128 stands for zero in the data rows.
Each row below has a hidden score, from 0 to 30, with 15 about the middle. What is it? The score is a weighted sum of the row's numbers plus the product of two more (or one squared), each taken from its middle value.
[144 136 157 115 133 170 107 108 135  68 110 157 131 116 131 136 123 146 177 107 144  55 122 162 111 114 135 119 148 144 100 154] 16
[120  91  89 105 125 105 162 177  94 151 159  99  87 164  79 103 143 133  87  96 114 162  65 111 154 178 129 125 105 171 139  96] 12
[155 138 156 154  82 165  77  36 186 106  95 125 155  58 145 131 132 147 173 121 172  84 168 174 109  70 158 153 166 114 113 158] 19
[105 158 153 116  96 119 121 109 114 129 132 103 149  94 138 142  81 106 135 129 124  90 150 121  87  89 140 186 169 116 145 141] 19
[117 114  57  92 134 113 124 164  87 180 146 107  45 128  94  78 159 162 122 124 108 123  71 137 141 162 204 144  75 183 122 112] 13
[132 134 181 132 189 126 159 157 101 112 128 141 170 157 122 187  83  96 117 143 126 134 137 106 145 141 144  91 147 104 150  85] 8
[113 128 108 147 177  86 169 139 100 153 179  73 122 124 113 134  71 116  70 139  98 178 116  91 114 133 153 135 133 106 161 134] 25
[102 147 127  89 159 125 135 153  82 149 160 139 110 152 132 137 101 127 118 129  94 125 114  93 110 145  83 173 110 108 145 150] 18
[ 80 160 134 118 124  90 159 143 114 174 138  59 118 132  81 144  86 103  99 143  85 144 133  56 112 142  85 159 110 107 153 127] 14
[120 126  42  94 147 107 129 147 125 119 151 124  53 138  90  64 159 182 112 127 111 140  78 129 146 180 181 143  95 177 123 124] 16
[152 119 146  95 135 113 186 172 116 199 129 101 127 156 120 151 112  75 100 118 150 146 132 102 166 143 116 122 125 127 145  77] 7
[133 140 131 187 115 151 108  96 159 114 151 136 134 115 142 133 160 144 133 145 151 120 137 164 122 109 144 146 152 149 149 105] 10
[162 117 151 172  76 171  87  54 156 134  98 177 211  65 163 170 134 147 167 114 151 112 185 163 140  81 150  78 167  90 119 138] 17
[151 122 119 112 106 120 168 145  97 140 162 109 126 172 123 157 109 105 109 142 104 159 121 140 162 134 109  88 147 160 174  47] 16
[118 145 113  48 144 113 163 177  57 173 138 109 100 155 104  81 137  76 122 152 127 168 122 111 139 179 147 175  99 149 159 123] 15
[120 111  67  92 138  96 136 147 113 142 111  77  66 137 114  38 179 192 123 134 152 159 108 127 136 136 146 110  89 177 115 128] 16
[135 146 153 173  66 156  81  76 136  77 107 129 172  74 153 169 116 121 154 114 129  84 169 158 100  51 113 117 175 114 129 131] 9
[ 66 167 132 103 115  90 132 146 147 145 119 154 112 108  98 117 143 164 139 156 108 115 114  90  84 135 145 178  92 118 116 167] 11
[117 150 102  56 176 121 140 169  87 123 145  84  84 151 128  74 109 122 125 219 112 143 127  98 144 168 184 132  97 146 168 111] 27
[161 113 128 119 183 133 178 163  99 121 172 131 125 172 120 132 150  29  93 143 129 175 142 125 174 154 156 112 130 130 182  81] 15
[131 101  76 112 133 119 150 153  99 130 161 117  99 176 110  99 161 144  91  89 121 146  71 132 174 144 191 139 127 180 135 104] 18
[112 187 142  90 129 117 136 134  99 131 154 117 127 131 144 138 106  80 123 187 105 148 151 111 102 130 133 148 163 121 172 112] 14
[133 128 131 148  53 156  78 102 142 104 108 162 143 111 134 144 156 214 162 120 145 100 146 147 119 120 128 133  98 111  98 180] 20
[139 143 135 170  73 167  93  94 128 133  96 170 142  66 178 109 168 130 180 121 157 113 148 154 116 114 140 101 101 116 109 176] 8
[143 132 135 142 105 154  84 109 155  52 117 143 139 113 183 131 147  94 174  76 165  67 133 173 121 131 179 125 130 157  97 159] 17
[102 122  84 131 169 107 134 164 153  98 155 120  68 170 113 101 147 162 114 129 116 137  66 121 125 157 164 161 108 165 121 122] 10
[131 144 141 173 102 149  79  72 176  59 100 116 153  83 118 163 143 129 150 131 145  67 161 151  98  77 106 158 147 121 110 161] 14
[139  88 123 121 142 124 127 141 138 141 112 101 129 142 123 128 142 121 119  98 176 130 126 153 161 127 109  95 127 159 116  89] 12
[178  60 126 125 166 150 161 146 104 140 140 146 114 160 106 140 176 109 107  56 136 155 101 156 204 152  93  77 125 142 115 114] 16
[155 137 186 141  99 152 133  99 162 157 125 159 184 103 165 194  85 145 128  92 126 108 159 113 106 117  58  89 152  44 131 142] 8
[118 114 133  76 190  91 191 186  71 128 177 103 126 191  78 132 121 114  67 131  64 167  96  93 141 161 109 114 115 123 162  79] 20
[159 109 143 101 135 109 174 159  97 151 140 145 143 171 110 133 103  48 106 116 145 143 123 123 155 150 153  82 140 139 162  69] 11
[147 101 154 107 164 160 186 156 130 141 177 138 147 177 104 157 101  15  78 116  77 167 116 120 157 137 145 103 143 129 158  81] 19
[153 114 125 119 152 121 167 165  63 177 164 127 126 164  97 129 117  73  85 186 133 214 116 120 178 157 199 100 125 140 183  62] 19
[ 67 132 102 146 159  57 143 158  95  95 164  52 100 144  60 127 114 109  70 144 101 154  97  95 117 137  66 176 126 148 148 115] 16
[161 107 136 126 123 159 107 123 140 142  66 182 147 141 173  94 164  96 175  96 164  96 139 164 130 117 151  82 123 147  81 126] 14
[158  77 119 149 173 141 120 139 154 108 137 134 122 153 128 117 155 124 118  60 157 156  96 163 154 146 124 129 137 156 107 123] 14
[ 98 158 138  67 182  75 168 158 135 189 139  94 153 149 114 158  86 110 101 163  96 172 138  65 115 149 114 149 126 102 164 116] 15
[118 125  75  89 120 107 107 155 133 162 134  81  63 146  95  73 137 163 127 156 109 131  81 121 109 148 121 212 105 167 107 140] 16
[143 144 138 158  54 152  48  70 195 128  88 162 149  58 178 133 139 155 177 161 183  68 171 159  89  81 129  89 141 123  95 172] 14
[179 123 130 142 155 184 115 118 118 171 125 180 133 115 174 125 146 147 152 114 167 146 148 158 154 139 138  89 114 128 142 117] 5
[ 62 159 105 112  83  63 140 145 112 157 142  75 122 137  82 110 104 163 122 137 100 156  92  84  79 129 129 165 114 124 139 152] 9
[127 142 162 165  97 155  79  91 142  40  85 149 164  93 142 124 134 140 174 112 147  39 146 149  94 107 110 141 140 111  88 152] 15
[ 98 179 131 101 138  86 156 163 117 109 149  93 120 124  68 131  79 104 108 145 108 115 142  73 105 144 113 108 135 120 169 113] 7
[149 104  99  82 203 132 174 177  55 126 159 165  84 169 145 109 148 129 101 144 124 191 104 111 181 202 168  65  94 136 153  99] 14
[176 119 154 148 139 183 102  74 132 177 109 187 176  84 172 133 160 115 156 116 154 141 198 160 137  97 113 107 135 100 132 151] 24
[140 125  51 105 112 126 134 146  98 126 139 123  67 134 134  74 170 139 115 157 125 180 125 126 145 158 143 126  70 175 139 121] 18
[106 117  52  93 160 112 135 157 137 145 146 112  53 112  90  66 151 127 106 121 133 171  96 139 134 159 167 119  88 173 131 133] 19
[112 112  85  89 152 102 142 170 132 132 149 103  89 152 122 107 156 169 105 117 128 134  55 105 132 203 139 163  74 142 106 146] 22
[137 110 132 119 182 133 181 148 109 117 156 116 135 165  94 123 141  82  90 121 145 168 143 135 162 131 125 107 151 150 176  33] 10
[126 121 133 137 173 116 163 171  99  95 140  94 124 191  74 162 102 105 110 130  96 137 130 126 140 137 120  80 163 150 145  91] 7
[142 127  82 101 151 140 117 150 101 159 130 162  95 131 106  72 149 113 156 124 128 135 114 141 147 173 181 162  81 162 127 132] 20
[ 69 154 113 125 118  92 169 163 120 113 162  94 115 151  74 140  74 139  93 144  73 151 100  84 117 147 138 157 111 132 152 107] 8
[100 124 110  99 131  76 170 144 136 118 172 112 113 142  82 127  94 132  66 149  81 174 112  84 151 141 106 137 138 127 164 101] 20
[148 129 137 176 107 157 107  68 180  89 129 146 168  77 118 132 120 148 146  99 152 105 153 166 129  86 137 105 155 125 135 137] 14
[136 131 158 163 138 146 121 111 144  96 125 142 173 115 169 170  74 136 131 129 123 110 153 119 135  99  51 119 166  67 138 139] 10
[124 133 112 174 133 132  81 105 163 129 120 145 114  67 126 109 157 197 149 138 165 102 115 156 124 136 126 168 125 140 108 163] 25
[ 85 177 119  52 138  88 153 158  94 148 153 121 116 166 128 116  87 128  98 161  86 150 116  83  94 152  81 126 123 126 173 112] 17
[ 85 167 134 103 137 107 157 143  96 163 153 108 128 143  84 146  55 105  91 130  78 154 156  93 110 130  86 161 143 111 163 109] 18
[176  72 166 154  96 150 129 111 140  83  95 130 163 155 176 154 147  74 125  95 167 129 156 162 170 132 114  61 144 124 105 110] 19
[148 145 127 105 123 156  99 117 121 100 144 147 118 110 124 118 139 144 157 132 151 110 136 160 146 106 162 126 141 156 142 116] 14
[174  70 150 178 171 163 147 108 165  66 119 186 148 143 143 155 134 111 124  72 166 132 134 166 173 122  64  89 159 134 109 111] 12
[157 139 126  87 123 133 163 156  91 137 148 160 130 120 123 134 123 133 127 129 142 181 136 111 172 169 132  88 103 123 163 104] 8
[ 92 176 101  49 118 103 134 154  92 135 151 111  91 141  89  84 138 145 113 144  87 142 124 112 123 142 177 184 119 156 166 119] 17
[120 140 164 125 143 139 136 122 176 110 145 159 156 111 129 151  69 120 116 141 107 126 132  98 103 113  64 114 136  61 136 147] 13
[108 118  63 125 128 105 123 138 105 170 121 116  80 131 137  57 144 176 134 119 143 161 105 142 119 121 187 134  87 180 114 148] 11
[118 116  53 123 129 105 123 136 111 163 116 113  72 118 113  50 179 166 122 100 150 168  87 125 134 155 147 152  86 161 110 140] 9
[150 106 121 161 139 139 116 133 105  99  68 168 127 140 189 121 197  91 169 100 140 137 126 155 142 128 148  96 110 146  85 157] 15
[102 159 146 119 142 124 158 129 124 134 162 112 152 132  90 158  73  93  79 171  47 165 140  81 111 122 111 128 157  99 164 124] 19
[191  99 149 171 143 195 102  80 147 109 120 180 166  83 191 144 154 136 141  87 149 125 156 190 160 101 109  86 142 120 122 127] 16
[121 129  59  71 127 122 116 131 128 148 132 115  58 131 118  17 141 149 145  83 156 125 121 135 153 147 198 144  87 175 122 153] 24
[164 139 125 142 130 174 117 123 113 133 149 165 128 132 141 112 145  82 152 117 136 134 133 166 183 152 108 119 116 155 148 124] 20
[ 82 152 113 175 138 106 128 141 152 127 157 112 102 151  89 147  76 111 102 144 122 151 126 118 109 121  99 136 161 153 152 109] 1
[136 124 154 164  84 154  99  91 164 110  22 178 163 113 170 155 152 113 177  97 152  81 157 150 120 117 130  95 128 114  71 159] 13
[127 120  53  91 133 134 117 139  71 153 128 144  65 109 170  46 156 142 153 129 130 153 107 140 151 141 182 116  81 174 126 133] 16
[119 148 169 156  60 134 136 133 203 150 154  95 158 132 152 168  52  92 110 135 101  91 129 113  92  94  51 130 164  92 137 120] 12
[180 119 159 163 135 187 101 101 138  73 122 197 132 103 173 160 130 131 172  94 138 100 157 166 137 122  75 113 135 109 111 134] 22
[142  70  96 111 152 139 164 156 136 130 150 134  82 173 128  95 128 143  96 104 117 154  78 139 169 160 120 122 115 159 129 101] 14
[ 58 159 110 101 121  88 131 142 141 136 131  85 118 137 139 133 112 137 126 180 127 131 106  87  83 120 155 156 118 113 132 159] 18
[149 134 136 136 102 162  75  89 143 150 107 152 142  79 151 128 142 130 165 105 142  94 150 156 117 123 131 120 107 105  97 184] 19
[127 142 152  70 153 135 160 142  84 140 140 136 143 182 129 133 124  70 131 155 102 143 132 136 132 119 144 131 161 141 162  60] 17
[146 145 130 177  86 148  89  83 159 119 124 139 142  81 135 139 121 163 163 124 128  92 152 159 122  77 184 122 154 137 122 164] 13
[159 126 112 114 151 166 119 136 136 137 144 166 105 120 112 132 147 109 156  85 154 117 113 163 152 147 144 115 120 144 137 114] 5
[126 144 173  77 155 127 170 167  64 162 138 131 163 173 171 165 100  60 111 177 117 117 116 102 145 155 103 124 148 113 150  73] 21
[111 152  97  67 140  95 142 168  48 184 159  86  78 127 120 112 115 131 110 134 122 150 120 111 133 163 199 152 105 159 165 126] 16
[128 124 131 104 183 125 172 160  99 144 186  99 120 173  71 158  74 128  87 118 117 160 119 125 172 133  62 112 154 133 184  59] 8
[130 131 179 175 106 135 143 102 151 124 125 152 200 120 147 192  65 138 129 161 125 110 150 111  91 112  93 127 146  52 131 137] 8
[ 92 173 138 149 137 114 109 103 144 108 111 125 145  87 139 144 103 165 132 175 103 102 150  99  74  91  76 168 138  84 124 172] 12
[148 104 161 111 179 126 171 165 125 115 128 108 172 177 148 156 126  68  96 140 130 158 130 109 164 135 132  90 143 121 147  88] 23
[130 127  85 155 100 134 108 134 133  97 127 129  81 120 126  47 155 210 152 153 131 168 106 133 155 148 158 133  84 163 117 163] 12
[131 161 166  96 139 119 153 143 119 119 144 148 146 135 133 134 103 114 116 164 129 148 140 102 137 151  66 155 137 111 179 117] 10
[ 77 164 148 154  87 120 115 122 152 163 136 106 148  94 107 137  86 122 125 142 115 118 147  92  80 108 126 167 129  81 137 160] 11
[159  55 129 161 157 148 119 134 164  91 108 140 119 133 179 107 185 108 140  33 159 127  92 161 158 135 129  90 109 137  79 135] 15
[ 74 155 140 104  83  71 166 154  74 135 142  74 116 129 115 123 113  61  96 178 112 168 119  53  92 134 109 155 123  98 160 127] 15
[ 74 139 132  92 141  74 164 157  63 174 149 111 132 153 118 124  92 131  99 172  91 159 136  48 115 137 159 160 133 117 159 111] 18
[ 89 172 135  99 139  99 136 138 123 119 162  77 141 147  80 136  78 144 103 167  92 144 149  84 105 111 151 138 139 110 176 113] 16
[139  83  87 104 156 118 175 169 129 171 167 120  98 169 117 119 136 149  98 123 137 152  81 131 181 163 133  87 116 157 136  92] 17
[114 119 163 127  96 134 151 123 121 104 154 155 144 123 125 161  92  96 117 109 106 135 105 100 122 129 101 149 135  77 127 136] 14
[148 111 163 147 153 152 103  93 153 128  28 166 156 125 179 145 152 112 169  93 177  74 158 153 113 109 106  95 116 108  71 174] 14
[166 142 132 151 107 169  91 125 112  98 108 193 129 119 172 120 155 147 180 133 159 105 134 157 129 149 113 143  94 132 100 180] 11
[ 70 171 116 123 135  96 125 134 103 150 116 100 125  93 122 139 115 171 115 164 116 109 120  87  68 126 176 186 109 111 123 168] 27
[ 82 171 161 131  99 106 127 116 159  78  96 123 151  96 144 142  98 145 132 158 119  80 133  97  61 104 114 193 117  90 114 183] 16
[129 116  67 110 174 111 121 162  75 107 123 133  63 133  81  91 169 194 131 113  87 122  86 118 120 157 136 163  67 157 108 150] 20
[127 113 123 113 127 126 167 161 113 111 169 107 145 161 120 144 121  93  90 126 110 179 136 132 169 124  89 119 149 152 181  41] 10
[ 52 145 117 124 116  78 144 150 116 109 135  88 115 129  80 113 113 166 103 139  98 132 100  81  82 138  89 138 122 122 129 136] 11
[145  72 133 161 113 148 109 122 168 118 118 153 140 115 174 111 142 133 139  95 155 110 112 164 155 131 136 106 136 129  86 134] 27
[122 145 143  96 176 128 145 156 107 171 139 125 147 170  89 149  87  92 124 170 101 122 137 134 136 128 113 117 163 154 162  75] 10
[107 133  82 113 145  90 139 149 111 133 132 126  54 140 101  97 151 135 125 120 114 150  82 123 124 142 164 119  91 175 113 120] 16
[132 133 174 156 142 142 133 106 129 146 118 149 179 105 161 201  87 114 141 123 113 111 156 108 109 104 116 125 137  31 120 159] 12
[104 121  79 100 132  92 142 154 124 101 129  86  87 127 101 119 138 194 125 128 140 126  73 101 120 161 134 151  80 148 103 172] 18
[131 170 150 108 106 126 142 132  78 162 154 109 153 121 137 149  95  68 122 167 114 146 155 105 123 115 119 129 149 108 190  92] 9
[ 67 153  97 101 103  59 135 145 131 151 151  98 110 147  85 133  95 137  90 157  84 151  91  86  76 142 115 154 111 142 139 122] 17
[145 103 119  84 146 128 163 155 109 117 156  69 128 189 108 145 118  86  93 127  97 159 123 125 155 135 109 104 141 163 163  39] 18
[123 151  98  62 133 117 161 169  33 135 144 117  98 142 136  91 129 168 122 150 105 169 125 106 143 148 175 128  98 148 164 122] 12
[125 173 161 108  88 111 146 131  81 147 152 124 162 139 126 126  60 124 119 184 115 124 165 101 132 124 158 147 147 106 189 106] 15
[ 93 150 126  90 139 121 174 141 150 149 166  83 117 125 132 140  78 144  88 150  71 159 144  84 107 128 119 130 142 112 178  99] 12
[134 135 190 129 173 154 146 123 148  81 123 154 190 148 160 202 112  77 137 109 114 132 174 133 137 111 148  87 167 111 149  94] 17
[166  95 157 169 155 159 113 115 142  33  55 146 158 117 159 141 174  90 166  75 157  85 143 161 167 146 140  75 124 128  73 142] 15
[147 135 177 172 104 142 128  87 181  79 122 160 202 113 160 177  87 126 121 115 128 130 161 123 124 108  57 146 162  63 137 121] 16
[109 148 158  78 101 102 162 147 152 143 132 107 153 145 135 147  74 138 120 167 112 131 128 101  98 132 106 153 165 114 146 100] 15
[131 139 182 157  86 155 128 101 182 132 133 180 189 122 156 201 105 149 137 122 119  95 166 123 103  95  82 100 180  88 145 141] 7
[101 174 155 115 107 117 147 136 104 123 148 132 159 141 107 153  60 162 116 168  93 166 132  75  82 122  96 174 140  86 165 127] 4
[ 81 165 157  98 110  78 147 143 138 156 132 106 143 162 121 143  72 143 112 143  93 145 144  73  89 129 156 121 135  99 154 123] 20
[139 102 136  99 134 121 163 166 118 134 157  97 120 197  79 145 134 113  91 124  98 160 123 123 158 147 163  91 141 155 168  49] 14
[126 153 132 134  61 143  60  61 146 158  99 161 148  43 159 121 150 175 175 125 159 117 155 152 119  85 117 130 134 118 115 172] 16
[ 89 160 137 101 134  69 145 158  85 170 124  78 130 145  90 133 109 122 107 147  99 121 133  77 104 145  96 115 137 125 139 130] 13
[ 81 160 149  92 129  76 171 150  98 154 124  86 136 128 130 143  84 105  97 155  96 112 135  77  87 144 160 141 134 112 149 124] 19
[ 99 129  90  85 167 106 124 160 129 160 138 111  71 134 101  92 135 205 131 103  99 150  87 115 125 155 175 154  78 154 117 143] 13
[152 103 134 171 113 145  90 111 156 106  66 159 152 108 139 108 165 109 176  85 178 107 141 155 128 118 102  86 112 118  53 157] 16
[131 117 176 152 163 155 148  99 168 125 130 140 175 128 125 188  81 125 127 144 125 126 144 115 112 104  40 126 161  74 137 132] 9
[148  75 128 131 142 140 141 125 161 100 134 133 121 151 131 130 137 147 123  44 164 136 100 150 170 143 128  77 129 145  99 105] 14
[101 193 141 104 110 101 140 139  81 173 154  97 127 125 113 150  94 140 124 202 103 141 134 105  96 124 175 163 134 143 172 119] 12
[115 118  57  90 140 118 113 146  90 178 124 102  60 128 127  60 173 155 131 130 131 132  98 136 140 165 158 141  71 168 116 133] 16
[149  91 103  79 131 110 128 131 121  66 108 132 109 152 143 131 154 111 123 117 160 131 106 158 166 137 137  83 141 174 109 118] 20
[129 128  54  94 159  99 123 150  74 123 120  65  47 115 129  27 146 184 137 100 133 142  91 133 143 146 172 150  84 167 111 154] 19
[127 106 104  80 151 102 165 169 125 129 154 117  66 160 117  93 145 101 105 105  79 109  45 120 133 162 105 135  93 146 114 136] 19
[114 162 116  71  88 109 141 138  84 156 159 100 116 124 126 134 113 146 111 160 120 139 134 122 112 121 135 171 145 154 176 114] 14
[116 159 142 157 118 141  82  62 150 131 108 142 155  77 152 137 126 164 160 136 157  81 179 151  81  56  94 144 165 112 118 160] 15
[178  39 110 114 145 149 149 143 185 137 143 148 118 135 155 120 155  87 117  45 145 128  85 159 195 154 151 108 125 139 108 112] 23
[ 59 156 119 107 113  78 139 143 109 146 139  90 132 153  73 126 107 126 101 149  85 145 112  85  68 105  76 147 125 131 137 131] 16
[105 158 153 148 135 107 121 124  94  63 130 138 147 121 105 140 102 186 128 141 105 115 117  92  70 116 127 169 127 101 126 146] 10
[107 115 113 109 137  70 181 163 104 192 172  69 122 176  94 120 101 110  45 120  85 165 102  88 154 131 159 135 143 129 159 107] 25
[134 144 180 162 146 166 132 123 157 122 125 130 173 153 148 179 114  90 135 151 139 109 180 140 126 102 116 121 182 118 147  85] 6
[158  69 115 123 150 143 136 127 158 129 119 163 114 141 101 127 158 153 129  65 156 115  77 145 165 157 146  93 124 151  90 136] 15
[161 130 172 186  83 191  89  62 152  78 111 164 158 108 162 178 137  94 151 141 152 129 166 181 136  64 131  91 178 130 126 117] 11
[134 118  45 106 142 100 141 148  91 177 137 124  63 137 157  71 113 178 120 148 144 151 111 122 152 165 158 139  89 178 129 122] 12
[ 75 149 109 100 129  89 165 165 119 141 172  65 109 164  74 116  87  59  72 121  82 157 102  92 127 141 147 151 136 143 149  99] 18
[185 114 141 139 123 195 102  90 162  88 121 188 150  86 118 144 163 125 168  89 185 111 146 196 161 102 128  92 143 139 126 112] 9
[ 74 138 133 130 128  71 150 149 123 123 124  76 120 135  99 135 104 127  96 156  97 151 106  75  99 133 117 131 122 113 126 143] 16
[134 133 146 170 120 156  55  65 170 118  72 135 147  61 184 116 168 166 190 140 182  78 143 162  90  92 125 129 131 116  89 183] 19
[141 137 124 177  74 156  64  72 155  79 100 160 145  67 175 105 152 135 176  88 189  77 148 167  96  80 112 128 137 130  91 173] 12
[152 130 136 181  75 153  73  84 124 144 111 162 141  64 210 118 136 146 156 126 181 132 154 157 130 111 135 142 133 110 117 163] 14
[ 91 175 118  81 163 113 142 154  70 188 127 127 104 132 120 109 118 101 119 160  96 134 130 102  90 125 192 186 110 147 151 119] 9
[ 87 142 123 108 160  70 163 181 146 165 144  74 105 153 144 135  68 162  80 157  93 156 111  48 109 161  83 172 126 105 149 129] 11
[140 137 133 138  94 159  70  93 149  83 101 151 128  78 171 117 164 131 188 130 142  98 150 157 123 121 161 147  97 125 106 168] 22
[139 141 136 164  73 149  67  78 136  46 116 136 143  51 179 120 144 133 155 130 159 125 146 161 127  98  88 128 142 132 119 146] 18
[153 117 172 174 125 173  84  60 166  76 107 123 184  89 153 164 149 173 141 122 156  82 173 173 130  69  95 136 152 113 107 136] 22
[132 100 113 128 172 121 127 139 142 149 150 137 100 136 117 113 120 150 114 133  93 142  66 115 132 135 207 202 105 125 104 142] 25
[167 143 131  81 196 136 158 167  86 148 150  93  99 136 145 100 121  95 107 147 110 175 136 114 151 171 119 120  98 132 156 109] 19
[154 150 143 174 119 151  80  66 180 116 112 120 163  81 140 129 159 141 162 151 171 131 172 161 121  84  99 135 156 116 129 150] 14
[128 124 172 138 150 132 129 121 127 133 129 148 175 112 152 182  79 119 131 167 111 106 135 101 118 112  98 118 139  60 126 139] 17
[100 143 119 103 176  82 169 168  88 152 160 138 122 180 113 137  78 102  69 135  56 153 113  71 122 139 175 178 110 112 162 117] 27
[ 86 168 131  83 181  91 177 159  81 147 151 121 115 153 105 141  78 131 108 182  68 121 123  70 103 137  82 161 120 117 161 101] 18
[101 127 108  78 168  97 175 164 123 150 173  92  98 177  76 143  92 132  76 162  79 195  88  90 113 136 144 179 116 145 168  94] 10
[135  90 105  83 199 107 164 187  62 199 152 108  94 186 108 112 129  93  95 126  94 168  83 107 162 186 138 144  82 146 140  99] 18
[144 110 164 110 111 150 141 138 105 124 142 142 143 161  98 158 117  91 101 137 103 147 153 143 151 135 121  59 180 142 158  53] 13
[158 116 140 123 102 167 122 130 137  89  94 175 129 107 181 103 156 159 185  91 165 109 129 145 140 152 153 100  95 122  88 180] 11
[131 147 160 172  62 155  85  66 177 149 101 139 174  90 124 183 138 131 150 134 148  86 179 153  76  18  91 127 189 110 131 149] 4
[190  57 129 155 161 158 148 139 131 113 133 172 134 169  96 123 154  89 123  85 151 151 122 165 183 146 135 132 126 140 114 107] 18
[167 122 142 150 102 174  71  51 158 124 115 172 167  64 161 130 125 173 147 119 192 112 180 170 137  81 106 101 160 105 127 141] 17
[162 138 139 173  78 153  63  59 173  96 115 150 155  45 181 140 143 128 155 110 184 118 170 163 141  95 129 130 150 111 126 163] 16
[168 139 130 171 115 180  47  82 128  97 116 172 119  70 164 122 167 124 186 110 175  97 147 177 134 131 114 157 122 142 107 162] 15
[151 109 154 168 145 151 108 123 149 107  42 142 148 116 182 141 176 160 182 104 179 101 132 149 142 121 149 126 116 123  63 163] 9
[ 84 167 126 124 143  86 139 138  97 177 120  96 111 116 149 107 118 111 117 149 108 131 127  82  91 130 122 134 106 102 132 159] 12
[183 110 135 158  75 186  87  93 157 105 117 178 155 102 150 131 142  89 167 108 156 140 164 197 161 109 113 109 151 136 133 120] 14
[152 121 141 160 125 175  93  97 150  70  95 156 139  87 169 145 152 129 175 135 158  78 127 184 122 105 146 159 138 138  93 133] 20
[ 70 136  93  81 132  84 159 152 143 119 166  44 112 148  21 117  90 192  65 149  62 181  98 105 125 118 102 187 119 152 153 110] 20
[152 127 130 162 152 147  94 108 145  66 110 197 117 100 163 120 172 166 186 117 174 110 130 157 146 150 148 138  92 134 103 171] 21
[186 117 135 122  90 192 102  81 152  90 124 150 153  87 165 138 141 111 145 116 178 130 154 173 163 121 143 117 131 126 134 126] 19
[ 62 164 124 126 132  83 141 134 102 143 137  84 111 122  62 122  80 153 105 168  68 121 119  82  69 112  97 158 125 119 136 144] 12
[149 132  74 126 125 121 107 135 105 192 129 123  64 105 126  74 158 140 138 138 157 131 105 141 141 170 154 123  68 160 110 144] 12
[115 147 108  68 136  98 172 185  61 187 134 143  87 165 124 119 139 136 108 152 109 161 116  97 151 162 132 123  84 146 155 106] 12
[155  92 134 155 138 138 108 112  99  96  68 147 109 155 144 118 175 124 160 106 158  93 113 161 146 112 160  50 122 145  62 156] 18
[ 54 153 122 163 145  74 148 147  96 155 137  36 127 129  65 113  90 169 107 170 103 137 126  76  84 126 191 166 124 119 133 135] 23
[153  74 111 118 107 138 133 139 113 118 130 124 119 148 148 128 155  89 130  85 173 123  92 143 158 155  82 137 122 132  92 138] 17
[176  62 137 158 112 152 136 132 162 140 126 127 122 150 139 154 155 121 133  60 141 134 109 167 173 132 117 122 145 150  99 112] 10
[148 105 132 139 117 148 108 110 135 110  48 160 130 126 175 146 188 180 166 104 173  95 124 162 142 134 175  82 126 129  56 166] 13
[145 118 130 118 121 149  93 125 170  31 110 149 123 125 136 129 144 139 161 115 160  76 119 163 111 125 155 120 124 149  91 153] 17
[149 130 180 170  56 157 140 120 179  85 153 140 180 109 145 188  86  50 132 136 106 110 152 121 135 103  28 128 162  78 151 136] 10
[140 130 169  95 107 152 157 128 105  96 124 144 161 161 127 174 126 136 123 162 132 139 154 140 153 136  75  92 176 116 146  84] 12
[ 67 158 143 145 127  93 168 149  95 181 167 109 116 133  60 146  63  85  91 148  61 159 126  74 104 127 101 141 128  98 160 122] 12
